One turn sends every row of this set to another row. A few are shown first. Where does it send the rows asked after them?
kapep: [  4 -15   2  20 -12  10 -32  -7 -22   2  -8   1  14  26 -11  -9]
Ziva: [ 15 -25   9   8  -6  18  -9  -8   7  10  19  15  13   2   2 -17]
sop: [-11   6 -11  17  11  31 -33  -3 -12 -28   6   4   5  -2  -4  11]
Tugi: [ 14  -9 -26   5 -18  17  -1   1  16  -1  15  -2  -1 -11  -9  -6]
Zem: [  7 -16   0  17  15 -22 -22  -7   1  -9 -12   6  -8  -9   7  -5]
tekit: [  3 -17 -42   4  -2  16   6  -2 -21 -21  26  -1 -12  15  -1  -1]
zesop: [ 10 -10   5  32   8 -28 -20  -4  -6 -11  -9   7  -3  -4   1   5]
dekez: [  2 -10  -2  16  -8  21 -17  -5  -3 -15  29 -10   8  18  29  27]
tuve: [ -1 -23 -24  15   9   1  10  -3 -21   5  22 -11  -9  28 -11  -4]
Demib: [-18  10  -9  29  -6  -1  -2   0   7 -28 -15  20   0  30  13 -13]
vonen: [-12   7 -13  28   2   7  -4 -10  12  11  31  15  11  -1  14 -26]
Faf: [ 24  -2 -27  24   2  -5  -2  14 -21  -6   7  11 -22   4  29  -7]
zoti: [-31 -19 -28  23  -1  -1 -19 -16  18  -4  19   5  12   3  -4  -9]
rok: [ -9 -23 -20  42  -8  -4  18   3  -5   2  11   6  -3  11  11  29]
Pogeg: [  5  -8 -40   7  -5   6 -15  13 -24 -10   6   6  17  35   6  12]
vuvi: [  0 -17   0   3  -2   9 -20  -3  -3 -24  20 -13   8  15  26  26]
tidav: [  1  -4  -3  23  -5  33  -8   7 -25  14 -11  10   8  28  15   5]
Muve: [-28  -9 -22  33   3   2 -17 -26  15   0  12  -7   6   2  -5  -8]
Sitog: [  6 -13  -3  41   1  17 -15  24  -4 -15  13   2  14  -4 -16  13]
firom: [  5  16 -37   7 -11  -2  -9  -8 -19 -25  14  20  -5   3  -4 -13]
mar: [-22  17 -12  22  -6   5  -1  -7   4 -21  -2  25   6  16  35   1]
pifi: [ -8  -9 -11   9  -7  33   4  10   4  10  -2   6   0  26  29 -12]
Zuke: [ 23   5 -23  30 -12   9   2  12   0 -14   9  19 -10 -10  11 -22]
Pubi: [ -6   5  -9  41 -11  -3  24  10 -14  -3  19   9  -1   8   2  21]
simab: [ 16 -13  -2  25 -30  17  -6  -1  -3  11  -2  33   1   7  10   5]
vaneg: [-11  -1 -25  12  -3   9   2  15  -2 -25  13   5  -4  12  38 -24]
botu: [ 21  -3   6   7  -1   7 -13 -13   4 -11  32   1  -1  12  12 -26]
tib: [ 10  -3 -31  25  16  -1 -28 -13 -18  -7   2  15   8  37  -6 -11]
Bofo: [  0 -13  -2   7   4   5 -13   4   6 -22  19 -22  19  12  26  13]
Pinap: [  4 -10   7  36   2 -26 -17  -9 -18 -21  -2   5  -8  -4  12  -4]
fupo: [ -3   1 -23  42   3   5 -22 -15 -13  16  11  24   2  28   9 -21]
vib: [ -3  -5 -27  27   6  19  -5   8  19 -28   9  26   8  18 -11  17]
mub: [ 10 -17  -8  17   7  -3 -10  -6 -13 -32  25 -12  -7  37  16  -6]
Mim: [-19  20 -12  28 -12   6  -9   1   6 -33  -6  16   3  22  23  -3]
vogaz: [ 14 -14 -11  43  13  -5 -20  -9 -21   7  -3   5 -18  21  19   8]
Kabev: [-10 -15  -2  25   7  11  16  -8  -2  29   5   5  -6  14   3   5]
ruku: [-18 -25 -14  28  -4  18 -16  -5 -10 -23   7  32  -9 -12 -10   3]
Bizum: [-27 -27 -34  23   2   2 -26 -12   4   0  24  -1  10  -1   5  -5]
bika: [-17  -9 -14  41 -14   0  16   6 -13   5  14   9  -2   0   3  27]
nebif: [  0 -16   2   9  14   5 -13  11 -11 -24  -1  38  14   7   1  17]

tib turns into tekit
Bizum turns into Pubi
Now find these:
Bofo turns into mar
sop turns into vib
firom turns into Tugi
Kabev turns into vogaz
Faf turns into botu
zoti turns into bika

